Each row has a name. After each piece below comes the name of the row it's from, unless a question asks for something else. Each question is about the rows just above it. Places in a row count from 1.

Columns, left to right: D Q K A
G: [163 108  94 103]
W: [107 107 156 157]
Z: [ 95 160 102 101]
P: [ 90 169 150 152]
M: [ 98 108 160 156]
J: [108 161 162 168]
Which value appears more than once in W?
[107]
Which column holds this, read top down? [95 90]
D
Which column holds this, read top down? [107 160]
Q
Which row holds [ 90 169 150 152]?
P
Which column holds this, read top down? [ 98 108]
D
Which column holds this, read top down? [152 156 168]
A
Which column holds [160 162] top down?
K

Columns, left to right: nole gafol vul rumed
doku: [113 126 147 132]
vuza: [142 105 127 145]
Nefe: [162  99 118 129]
lik: [141  89 161 126]
find: [162  99 118 129]
Nefe
[113 142 162] is in which column, read top down?
nole

Columns, left to right: mab giki zad Ral sof zibug pilal
rova: [ 83 146 138 112 143 110 136]
gad: [ 76 137 131 116 146 109 124]
das: [ 93 141 111 117 145 128 117]
vef: [ 93  93 107 117 144 128  93]
Bufe: [ 92 147 178  97 147 119 137]
Which column holds [109 128 128 119] top down?
zibug
[76] is at row and place
gad, 1
Which value appears more than once in vef?
[93]
Which column holds [93 92] top down?
mab
Which column holds this, read top down? [124 117  93 137]
pilal

Columns, left to right: Kudes ril gosim ros toso dedo
Dar: [120 131 121 117 121 134]
reber: [141 138 114 138 133 167]
fam: [130  86  92 100 124 181]
Fak: [141 138 124 130 133 167]
kadu: [126 113 126 127 129 122]
sez: [122 130 140 136 128  93]
Where in the named rows is [92]?
fam, 3
Which column holds this, read top down? [130 127 136]
ros
Which value appears more than once in reber?
[138]
[141 126 122] is in which column, read top down?
Kudes
Row and place of [113] in the named rows:
kadu, 2

Columns, left to right: Gaku futuv meru Pom koba
gedir: [ 88 166 152 111 138]
nekis: [126 105  95 158 139]
Dasat: [ 87 162 171 149  83]
pon: [171 149 145 148 159]
sefo: [120 120  84 120 143]
fafe: [117 106 127 108 171]
dep: [ 81  83 132 136 128]
kita: [108 108 108 108 131]
Repeated in kita:
[108]
Which value appears more than once in sefo?
[120]
Which column holds this, read top down? [111 158 149 148 120]
Pom
Where in the named rows is [131]?
kita, 5
Row and place of [128] in the named rows:
dep, 5
Which row holds [126 105  95 158 139]?
nekis

Columns, left to right: fab pofa tofuf neku bavav faki someb bogi
biza: [ 81 151  81 110 110 110 125  98]
pum: [118 131  80 152  79  81 137 104]
far: [ 80 137 109 105 110 100 128  95]
Which column holds [125 137] top down?
someb
Where in the named rows is [79]?
pum, 5
Where in the named rows is [100]?
far, 6
Row and place of [151] in the named rows:
biza, 2
find: [ 81 151  81 110 110 110 125  98]
biza
[128] is at row and place
far, 7

Columns, left to right: mez dati rivo Nakuf fom navu niput Pem
gegas: [127 124 129 133 124 130 128 122]
sesi: [116  81 100  90  81  81 118 113]
mib: [129 105 107 129 133 131 130 129]
fasez: [121 105 107  94 104  83 136 119]
besa: [117  81 103  96  82  92 109 118]
Boze: [128  80 100  90  90  83 114 116]
gegi: [123 105 116 110 106 113 113 129]
Zutur: [121 103 133 103 133  92 133 115]
marik: [124 111 120 120 112 117 122 123]
Repeated in Boze:
[90]
The value that mib holds more than once:
[129]
Which column holds [ 81 131  83  92  83] top down?
navu
[121 124] is in which column, read top down?
mez
Repeated in gegas:
[124]
Where in the named rows is [136]?
fasez, 7

Columns, left to right: tez roda logep Mizim
Buke: [ 79 138 149 138]
gaz: [141  99 132 150]
Fiku: [128 149 114 166]
Disig: [152 150 152 159]
veri: [104 181 138  98]
[181] is at row and place
veri, 2
Repeated in Buke:
[138]
Repeated in Disig:
[152]
Where in the named rows is [128]?
Fiku, 1
[114] is at row and place
Fiku, 3

Columns, left to right: bive Volat kese dubo
sonik: [107 110 137  89]
rog: [107 110 141 165]
gop: [107 110 137 165]
leluf: [121 108 109  91]
bivem: [121 107 136  91]
Which column holds [107 107 107] top down?
bive
Row and place of [109] in the named rows:
leluf, 3
The row with [107 110 137 165] is
gop
[165 165  91  91] is in which column, read top down?
dubo
Which row holds [107 110 137  89]?
sonik
Which column holds [109 136] top down?
kese
find: [121 108 109  91]
leluf

Columns, left to right: nol zokem fulu Ris kal Ped kuve bopot
Poto: [144 132 125 106 114 129 118 134]
gof: [108  94 166 129 154 161 139 106]
reve: [147 130 158 148 108 138 132 108]
gota: [117  96 143 116 153 145 151 134]
Zusiz: [120  86 157 121 171 162 148 139]
Pef: [139 113 134 123 150 146 138 144]
momad: [ 87 133  84 143 148 159 138 159]
Vaka: [130 128 125 102 139 138 104 121]
Row and place of [113] in the named rows:
Pef, 2
[144 159] is in which column, read top down?
bopot
Which column holds [108 153 171] top down?
kal
Which value appears more than once in reve?
[108]

Columns, left to right: noz pov getez zed lin Lated
vuram: [161 108 109 140 132 124]
zafed: [107 149 117 112 132  99]
dimit: [122 148  94 107 110  99]
Korad: [119 125 156 141 119 152]
lar: [109 126 136 153 107 132]
fura: [122 148 103  99 110  99]
Sodob: [102 102 115 102 102 122]
Which value appears more than once in fura?
[99]
Which value appears more than once in Sodob?
[102]
The value that Korad holds more than once:
[119]
Where do [107 149 117 112 132  99] appear?
zafed
The row with [122 148  94 107 110  99] is
dimit

Columns, left to right: bura Zofe tuf Zuz melur lorez
lugul: [145 131 127 125 159 121]
meke: [114 147 118 128 142 167]
tupi: [114 147 118 128 138 136]
kidil: [135 141 119 134 124 122]
pusoz: [145 131 127 125 159 134]
rede: [ 95 116 146 136 142 149]
rakag: [123 119 130 119 118 118]
Which column holds this, read top down? [121 167 136 122 134 149]
lorez
Row and place of [123] in the named rows:
rakag, 1
Which column holds [159 142 138 124] top down?
melur
Which column holds [118 119] top down?
tuf
[127 118 118 119] is in which column, read top down?
tuf

Columns, left to right: lave Setog Buf lesen turad Lim Tavu toboz
sog: [149 108 109  78 121 136 124 132]
Zud: [128 119 119 125 127 119 124 131]
Sisib: [113 122  93 145 121 111 120 137]
lev: [ 94 134 112 141 118 117 134 128]
tati: [113 122  93 145 121 147 149 138]
Repeated in Zud:
[119]
[118 121] is in which column, read top down?
turad
[108] is at row and place
sog, 2
The value that lev holds more than once:
[134]
Which row holds [113 122  93 145 121 147 149 138]?
tati
Row and place of [120] in the named rows:
Sisib, 7
find: [113 122  93 145 121 111 120 137]
Sisib

Columns, left to right: tovi mabat Ker mep
Nufel: [144 142 129 161]
zipo: [101 142 129 101]
leres: [151 161 125 133]
Tamot: [152 164 130 139]
did: [112 101 114 113]
muf: [ 89  98 145 114]
peg: [152 130 130 139]
fem: [125 166 134  87]
pubu: [117 101  79 165]
Repeated in zipo:
[101]
Repeated in peg:
[130]
The row with [117 101  79 165] is
pubu
[ 87 165] is in which column, read top down?
mep
Where in the named rows is [134]?
fem, 3
Which column holds this, read top down? [164 101  98 130]
mabat
[130 114 145 130] is in which column, read top down?
Ker

Columns, left to right: Geze pala sif nuvo zezel Sotok
fede: [ 90 102 150 106 136 139]
pafe: [143 147 146 126 101 110]
ges: [147 147 146 126 131 143]
nuvi: [ 90 102  90 106 136 137]
Repeated in ges:
[147]
[137] is at row and place
nuvi, 6
Which column holds [146  90] top down?
sif
The value that nuvi holds more than once:
[90]
Where in the named rows is [131]?
ges, 5
Where do [147 147 146 126 131 143] appear?
ges

Columns, left to right: Bap sekik Bup goka kede Sitis
nepo: [111 108 130 102 108 108]
nenur: [117 167 145 153 142 120]
Lut: [157 130 142 101 157 157]
[142 157] is in which column, read top down?
kede
Row and place of [117] in the named rows:
nenur, 1
Which value appears more than once in Lut?
[157]
Which column holds [111 117] top down?
Bap
Where in the named rows is [102]?
nepo, 4
Repeated in nepo:
[108]
[101] is at row and place
Lut, 4

Columns, left to right: fevok zemik toran kodu zov fisa dig
Diz: [144 105 162 119 117 108 126]
Sep: [136 123 142 166 128 135 124]
kep: [ 96 137 120 102 102 137 122]
Which row holds [ 96 137 120 102 102 137 122]?
kep
[128 102] is in which column, read top down?
zov
Which column holds [123 137] top down?
zemik
[105 123] is in which column, read top down?
zemik

Columns, left to right: balo kaz marag lun
Gugi: [128 170 111 136]
Dakuz: [130 147 109 119]
nudo: [130 147 109 112]
Lag: [140 124 114 152]
nilo: [128 126 139 128]
rilu: [140 124 114 116]
Sasi: [134 107 135 169]
[109 114] is in which column, read top down?
marag
Repeated in nilo:
[128]
[109 114 139 114 135] is in which column, read top down?
marag
[169] is at row and place
Sasi, 4
Which column holds [128 130] top down?
balo

Columns, left to right: nedem rodit Bola viv zim Vom vuvaf napu
tubu: [133 118 139  87 148 145 140 140]
kuv: [133 118 139  87 148 145 107 130]
tobi: [146 126 118 120 145 146 153 121]
matu: [133 118 139  87 148 143 140 140]
Divog: [133 118 139  87 141 149 140 140]
Rel: [166 166 165 166  93 137  95  96]
tuma: [101 109 164 135 151 117 124 136]
[96] is at row and place
Rel, 8
Which row holds [133 118 139  87 148 145 107 130]?
kuv
Which value appears more than once in Rel?
[166]

Columns, left to right: subo Fupu Feg Seg Pafib Sumom luzof tel medi Rapu
zuto: [108 128 154 145 107 170  99 110 133 127]
givu: [113 117 144 132 129 168 132 132 140 138]
lozer: [149 116 142 150  98 159 105 117 140 123]
Miset: [102 144 159 120 172 155 158 159  99 150]
Dafan: [118 115 141 103 165 132 166 106 127 137]
puf: [144 121 110 146 104  89 114 143 137 120]
zopaz: [135 116 127 109 168 101 171 112 133 138]
[144 142 159] is in which column, read top down?
Feg
[166] is at row and place
Dafan, 7
[168 159 155] is in which column, read top down?
Sumom
Row and place of [108] in the named rows:
zuto, 1
Which column holds [140 140] top down?
medi
The value that Miset holds more than once:
[159]
Repeated in givu:
[132]

Columns, left to right: ref Rupo muta zot gem Tido dum
latu: [124  93 118 134 106 150 159]
ber: [144 157 119 121 130 174 131]
lali: [132 127 132 129 131 130 127]
tukif: [128 129 128 129 129 129 126]
duf: [134  93 118 134 106 150 159]
Repeated in duf:
[134]
Which column holds [159 131] top down?
dum
[124  93 118 134 106 150 159] is in which row?
latu
[159 131 127 126] is in which column, read top down?
dum
The row with [134  93 118 134 106 150 159] is
duf

Columns, left to right: pid sizis fako lesa pim
pifa: [102 139 148 114 141]
Vurok: [141 107 125  83  83]
vaz: [ 98  98 143  98  98]
bam: [103 160 160 149 142]
Ven: [136 122 130 126 117]
nede: [139 145 107 146 111]
Pege: [121 132 114 131 126]
Repeated in vaz:
[98]
Which column holds [141  98 103 136] top down?
pid
The value that Vurok holds more than once:
[83]
The value that bam holds more than once:
[160]
Which column holds this, read top down? [125 143]
fako

Columns, left to right: sudi Gen dom Zupa
gib: [142 149 142 142]
bikit: [134 158 135 131]
zul: [125 125 125 152]
voge: [121 130 138 130]
kibu: [131  91 139 129]
Which value appears more than once in zul?
[125]
The value that voge holds more than once:
[130]
find: [134 158 135 131]
bikit
Repeated in gib:
[142]

Columns, left to right: kadep zera gefi budog Ves Dal Rap vebev Toli dov
soso: [140 138 127 120 147 130 157 133 139 138]
kas: [126 174  85 121 147 112  87 120 147 115]
gumo: [128 148 136 115 137 112 113 138 157 134]
[126] is at row and place
kas, 1
[127] is at row and place
soso, 3
[148] is at row and place
gumo, 2
Which column holds this, read top down? [147 137]
Ves

Columns, left to right: sagak Mupin Zam nugo nalom nuz sutot katuz suleb vama
Gipu: [121 138 117 128 164 148 117 140 116 107]
Galu: [120 140 117 133 163 149 113 137 113 104]
mese: [126 130 129 119 147 130 132 139 122 120]
nepev: [121 133 130 106 158 127 127 145 128 113]
Vib: [149 123 113 142 167 152 126 146 151 111]
Peri: [121 140 108 144 163 160 111 108 112  99]
gebe: [123 134 120 117 159 137 122 139 119 111]
Repeated in Peri:
[108]
[128 133 119] is in which column, read top down?
nugo
Where in the named rows is [138]?
Gipu, 2

Columns, left to right: sud Rakuz bape Kapo
Mefa: [124 171 115 148]
dap: [ 95 141 167 137]
vev: [ 98 126 160 135]
rad: [ 98  87 149 108]
Lek: [ 99 115 141 120]
rif: [103 102 139 116]
redil: [103 135 106 131]
Where in the named rows is [102]?
rif, 2
Which column holds [116 131] top down?
Kapo

Columns, left to right: sula lamur lifel sape rokig Fasig pimu Pav tese domi
mopi: [119 126 128 112 100 124  94 145 158 107]
lonu: [137 112 139  89 136 115 112 117 143 112]
salog: [125 150 118 162 153 155 159 112 103 160]
Ganos: [111 130 117 122  98 130  98 152 157 114]
Datu: [117 117 137  93  95 122  90 150 167  96]
zipe: [108 134 116 125  97 134 101 153 155 117]
kufu: [135 113 139  92 138 116 115 116 117 116]
pomos: [106 145 116 138 102 145 112 151 148 127]
Fiz: [117 121 136  89 102 121  93 146 162 101]
mit: [124 119 150  87 113 119  98 133 157 107]
rogir: [127 123 132 101 104 119  94 140 159  98]
[104] is at row and place
rogir, 5
The value that Datu holds more than once:
[117]
Which column holds [136 153  98  95  97 138 102 102 113 104] top down?
rokig
Which column holds [98 95 97] top down?
rokig
Which column holds [ 93 125  92 138] top down?
sape
Row and place of [123] in the named rows:
rogir, 2

Columns, left to right: gor Nudav gofed redes gubif gogep Kina dos
nomak: [128 122 122 122 124 127 126 124]
delep: [137 134 132 123 147 138 121 132]
vad: [ 91 101 114 120 123 121 122 119]
miveg: [ 91 101 114 120 123 121 122 131]
bele: [163 149 133 117  89 116 127 117]
Row and place of [119] in the named rows:
vad, 8
Where in the named rows is [128]?
nomak, 1
find: [128 122 122 122 124 127 126 124]
nomak
Which value appears more than once in bele?
[117]

Columns, left to right: gek fidul Vilol fufe nuko pugu
pup: [104 154 117 155 137 107]
zuk: [125 128 128 109 109  82]
givuk: [150 100 158 124 108 111]
Sig: [135 108 145 116 107  90]
fozav: [128 125 134 119 115 112]
tefi: [168 107 174 136 174 121]
Which column holds [116 119 136] top down?
fufe
Which value appears more than once in tefi?
[174]

Columns, left to right: teme zani dulaf lirik kovu pip keda ditu punef Bifib
dit: [118  97 141 104 142 124 151 142 138 143]
tetig: [101 105 132  95 151 129 165 152 145 154]
gakup: [144 155 149 150  93  84 113 106 110 141]
dek: [ 98 100 114  98 114 149  98 164 134  85]
Row and place of [85] in the named rows:
dek, 10
Row and place of [106] in the named rows:
gakup, 8
[154] is at row and place
tetig, 10
The value that dit holds more than once:
[142]
Where in the named rows is [113]?
gakup, 7
Where in the named rows is [144]?
gakup, 1
Which row holds [ 98 100 114  98 114 149  98 164 134  85]?
dek

Columns, left to right: letiv Naz dopur puz
Lizu: [100 154 159 172]
taka: [ 97 121  96  87]
Rikub: [113  98 116 116]
Deses: [165 169 119 131]
dugi: [173 150  96  86]
Sem: [165 169 154 155]
lom: [ 97 121  96 119]
zevuk: [148 153 152 148]
mapo: [141 125 121 132]
karo: [152 148 140 144]
Which column holds this, read top down? [154  96]
dopur
[131] is at row and place
Deses, 4

Columns, left to right: regu Kivad Dez zak nutuv Vek
ravuz: [141 130 101 111 168 143]
todok: [124 157 146  98 160 104]
deno: [101 108 102 154 135 108]
Which column holds [168 160] top down?
nutuv
[101 146] is in which column, read top down?
Dez
Which column holds this, read top down? [160 135]
nutuv

Columns, left to right: satud Nuru Mugum toram mel Lepus Dalaz vumul Sim
tobig: [137 156 124 131 115 126 117 134 130]
naka: [133 131 118 119 103 115 175 120 119]
sar: [133 120 133  87 106 107 158 127 128]
zefat: [124 100 130 120 132 132 128 118 127]
lisaz: [121  88 141 120 137  88 132 117 127]
zut: [118 114 136 121 143 131 121 127 131]
rez: [137 119 103 114 122 122 159 122 123]
Gole: [114 118 134 105 162 149  90 127 133]
pido: [128 140 133 136 119 139 100 130 136]
[120 100] is in which column, read top down?
Nuru
find: [137 156 124 131 115 126 117 134 130]
tobig
[140] is at row and place
pido, 2
Where in the named rows is [143]?
zut, 5
Where in the named rows is [87]?
sar, 4
[162 119] is in which column, read top down?
mel

Columns, left to right: vegi mato nir sinan Lem Fini Sasuv buzof Bug kigi
sut: [115  91 117 125 157 101 147 156 164 143]
Rade: [125 125 132 125 133 131 130 125 132 128]
vumi: [133 126 146  77 141 133 132 135 127 114]
sulin: [140 156 139  84 115 149 134 122 133 114]
find: [115  91 117 125 157 101 147 156 164 143]
sut
Repeated in vumi:
[133]
find: [133 126 146  77 141 133 132 135 127 114]
vumi
[132 134] is in which column, read top down?
Sasuv
find: [125 125 132 125 133 131 130 125 132 128]
Rade
[143 128] is in which column, read top down?
kigi

Columns, left to right: Vuke likuz tem finub Seko Bel
Lep: [ 96 142 140 113 145 142]
ziz: [149 103 113 125 125 103]
zasa: [111 115 113 146 125 103]
Repeated in Lep:
[142]
find: [149 103 113 125 125 103]
ziz
find: [111 115 113 146 125 103]
zasa

Columns, left to right: Nub pagu Nani taki mori petem libes nek
biv: [125 116 139 118 152 112 136 138]
butil: [ 88  95 158 117 127 107  96 114]
kazup: [107 141 125 115 130 127 143 123]
Lisu: [107 127  97 130 137 116 148 137]
nesib: [141 142 104 162 117 148 134 121]
lene: [135 123 141 111 108 136 135 113]
Kiko: [149 140 137 137 129 148 134 133]
Nin: [116 153 151 148 133 137 101 126]
redu: [154 130 123 119 133 134 136 124]
Maza: [142 145 125 120 125 130 140 133]
Row and place of [126] in the named rows:
Nin, 8
Repeated in lene:
[135]

Columns, left to right: Bib Binuf kiguz kef rof
vala: [123 129 123 123 121]
Geb: [141 114 133 138 130]
Pire: [102 169 138 137 127]
Mav: [136 159 136 136 136]
tazub: [143 141 139 122 129]
Sor: [138 134 143 133 123]
Por: [116 152 113 113 139]
kiz: [169 133 124 123 122]
sen: [141 130 133 138 130]
Which column holds [123 133 138 136 139 143] top down?
kiguz
Repeated in vala:
[123]
find: [123 129 123 123 121]
vala
Which value appears more than once in Mav?
[136]

Columns, left to right: Baguf bul rezo safar buso
Nopi: [ 86 117 152 120 169]
kikon: [141 140 118 127 114]
zomop: [100 121 151 112 165]
gope: [141  76  88 149  97]
gere: [122 102 114 155 114]
Zop: [109  89 126 161 135]
ruvet: [122 170 160  94 155]
sifum: [163 132  91 142  79]
Fugus: [161  99  94 135  93]
Repeated in gere:
[114]
Which column holds [ 89 170] top down?
bul
Which column holds this, read top down? [140 121  76 102  89 170 132]
bul

Columns, left to right: sazu nuf gabu Ludef Tizi Dut zizek famov vube
rogi: [125 159 126 159 107 138 137 116 151]
leke: [131 134 132 112 130  97 127 154 155]
Mupuv: [136 128 130 157 148 157 104 119  96]
Which value appears more than once in Mupuv?
[157]
Row and place of [131] in the named rows:
leke, 1
Where in the named rows is [154]?
leke, 8

Columns, left to right: Tol Bati dake beg Siz Fotu kefu sove Zeg
gezo: [136 117 140 120 133 146 116 121 122]
Sobi: [113 128 126 143 136  86 123 135 145]
refe: [113 128 126 143 136  86 123 136 145]
nef: [131 133 105 113 131 131 118 115 130]
solir: [133 120 125 116 139 131 136 116 129]
lote: [122 140 114 134 121 113 119 134 131]
dogif: [113 130 119 140 137  85 127 133 147]
tosik: [138 139 121 121 110 162  88 129 112]
[138] is at row and place
tosik, 1
[88] is at row and place
tosik, 7

Columns, left to right: nak torad vaseg dutor bimo tuk mebul Vurar ruvel zor
sesik: [103  96 124 142 101 151 124 128 124 100]
duvuv: [ 91 167  93 142 129 133 136 123 140 102]
rupav: [146 103 146 101 146 154 101 106 114 146]
deru: [156 102 118  82 126 100 135 115 128  93]
kome: [132 117 146 159 130 112 136 129 144  93]
safu: [153 106 178 120 135 104 129 127 145 104]
Fatar: [160 119 127 100 146 117 142 130 137 104]
laku: [125 117 100 156 150 115 173  83 153  80]
The value that safu holds more than once:
[104]
Which value appears more than once in sesik?
[124]
Where in the named rows is [151]?
sesik, 6
Where in the named rows is [83]?
laku, 8
Which column holds [146 118 146] top down?
vaseg
Which column holds [136 101 135 136 129] top down?
mebul

